Turns in one plane each, and the order they were made in; the first pair answered
L:
[  4  11 -15  -4   0  -1   6  13   7 -18  11  -8 -22  -7   7 -11 -11   4
  -5] => [  5  11 -19  -9   0  -6   7  10   2 -12  13  -9 -24  -5   6 -10 -11  10
  -5]
[-13  -6  15  -6   3   5   2   2  -7   4   1   7 -27  21   8   8  -2 -14
   8] => [ -9  -6  16 -11   2  -6   4   3  -6  11  -3   3 -24  20   8   2   2  -7
  12]
[ -2 -29  -1 -10  -2 -16   5  14   6   6  -7   1   0   1  17  -1   0   6
  -1] => [  1 -22   1  -6  -4 -10   5  16  12   4 -19  -4   5  -4  16  -1   3   4
  11]
T:
[  9   2   0   3 -10  25  -5   5   1 -12  -4   7  16  -6 -10   8   5  -5
  -1] => [  6   9   7  13  -1  13  -1  -6   0 -17  -5  12   5  -1 -10   1  -4 -15
  -4]
[  0   7 -10 -12   1  20  -5  -5  -9 -18  16   4 -12   1 -19  15 -15  -7
 -17] => [ -1   3  -8 -14   0  11   0  -9  -9 -19  19   4 -16   7 -13  13 -19  -9
 -14]
[ 21  31  -4   0   2  22 -16 -15 -12  -6  -2   2  16   8  -6  -6  -2 -35
   9] => [ 17  21   0  10  14  -2  -9 -27 -16   0   6   4  -1  17   0  -6 -15 -38
  11]
[  6 -28   0   0 -29   3  22  -2  17 -17  -4   4  25 -20  10 -16  11 -19
  10] => [ 10 -16   3   3 -23   4  20  -3   9 -27  -6   3  23 -20  14 -17  10 -25
   8]
A:
[-22  -3  13  22   0 -31   4  -7  33 -19 -25  -4 -15   5  34  -9 -35 -50
 -34] => [-21 -29  -4   4 -19 -11   3  12  43 -25 -25 -12  -2 -16  41   1 -24 -44
 -30]
[-12 -44 -15   5 -21 -18  18  15  19   0 -19 -17  12 -29  32   2   0   3
  16] => [ -2  13  22  21  -1 -28   4  11  18   5 -47 -17  14 -15  20 -14  16   0
  20]
[ -2 -11  12  -9  24 -42  11  -5  14  36 -14 -17  -7   0   4 -24  10  19
  11] => [ -4 -34   3 -15  15 -31  13  -2  13  38  -6 -16  -5  -3   7 -20  10  19
  11]
Then:
(2 to 3 turns a pair)
[ 28 -21   9 -10   9 -20   3  13   6  35 -23 -21  29  -5  -3 -11  25   1
  10] => [ 30  14  10  13  18  21  -4   7   1 -20 -29  -4  27   2   1   3  12 -38
 -12]  T T L
[  7  12  18  31   4   9  -3  13  -2 -31 -10  -5  14  -1  -4  14  10 -12
   1] => [  4 -10   4  28  -4  14   5  20   3 -29 -13 -11  20 -15   9  17   9  -5
   3]  T A A
[ 10   4 -10  -7   1  41  -8  -2  -8 -31  19  15   3  -9  -9  14  -3 -21
 -18] => [  9  19  -1   2  11  23  -9 -13 -12 -31  17  19  -5   7 -17  11 -11 -22
 -20]  A A
[ -2 -38 -28 -20  -1  -5   3  -6 -13  12  39   6 -12  12  -7  10 -12   0
   1] => [  6 -30 -24 -33 -12  10  -5   8  -4  18  26   1  10  -7 -12   3  11  19
   9]  T L
[-19 -30 -12 -18  -8  15   7  26  16 -14   0  -3  -2 -21  17  19 -11  -1
   2] => [-21 -13   3   3  13 -15   9   0   7 -17  -2   5 -25   0  16  14 -31 -14
  -5]  A T A
[  3 -17 -10   9   7  10   8  23  24   3  32 -25 -16 -21  21  -7  -6  33
  -3] => [  3  -3   9  10  19 -14   3  12  17  17  31 -20 -26  -7  11 -13  -9  38
  -4]  A A T
[-12 -26 -24 -10   8  -6   7   1 -13   7  39  19 -17   0   1   1 -16   3
 -19] => [  7  43   6   4   7  24 -19  15  -7   0   1  20  10   0 -13  -6  18   7
 -13]  T T A
[ -8  25  19  16  18 -20  -9  14  -6 -15  -8  11 -11   2 -16   2  20 -16
  -7] => [ -9   0   1   8  -1  10  -9  25   2 -29 -10   6   4 -14  -3   9  19 -22
 -12]  A A T
[  1  23 -21 -14 -14  41  -5   8  16 -35  16  23  14  16 -20  10  -1  -7
   1] => [ -5  33 -13   3   7   5  -4 -18   8 -25  20  29 -11  41 -22   7 -17 -14
  -4]  A T
[  8  20   4  -2 -19  47 -16  22   8  -9 -16   6  12  -9  -8   6  22   6
  -2] => [ -3  24  17  25   9  -2   1 -11  -2 -15 -14  16 -24  20   1   6 -11 -22
 -11]  T T
[-22  39 -12  24  28  20  16   1   9 -62  -6  -6  13 -15  -2  17 -17 -27
 -12] => [-23  21 -23  12  19  34  18   6  10 -63  -3  -9  17 -23   2  18 -22 -26
  -9]  A A
[  8  -3   3 -13   1 -17 -12  13  -2  41   1  -7  14   5 -17 -12  14  24
   9] => [  3 -21  -9 -22  -2 -18  -7   8  -7  42  12  -7   5   3 -16  -7   7  20
   7]  A A
[ -2 -11 -12  -8 -27  48 -24  31   1 -34 -28 -11  33 -17 -22  -6  34  14
   5] => [-24 -23  -8  25  14 -36   3 -25 -24 -24  12   8 -35  37 -12  -1 -31 -19
  -9]  T A T
[ 10  20  21  16 -10  -7 -15  -1  13  11 -23  -3  -4  -4  -2  -6  15   3
   0] => [ -2 -23 -10   0 -26  23  -2   3  10 -13   1   3  -4 -14   9  11  -4  -9
  -9]  L A A
[ -1  21  22  19  14 -23   6  -8   8  -6 -30   1   0  10   6  -7   1   3
   7] => [  0 -24  -6  -2 -11   7  10  10  19 -13 -21  -9  18 -18  14   4  11  11
   9]  A A
[ -5  38  13  14  17  -2 -14  19  -2  -7  -6  -7  10   6  -1   4  -6 -12
 -26] => [-11  -9 -15  -7  -2  19  -7  27   5 -11   3 -13  18 -14  11  13  -6  -8
 -26]  A A
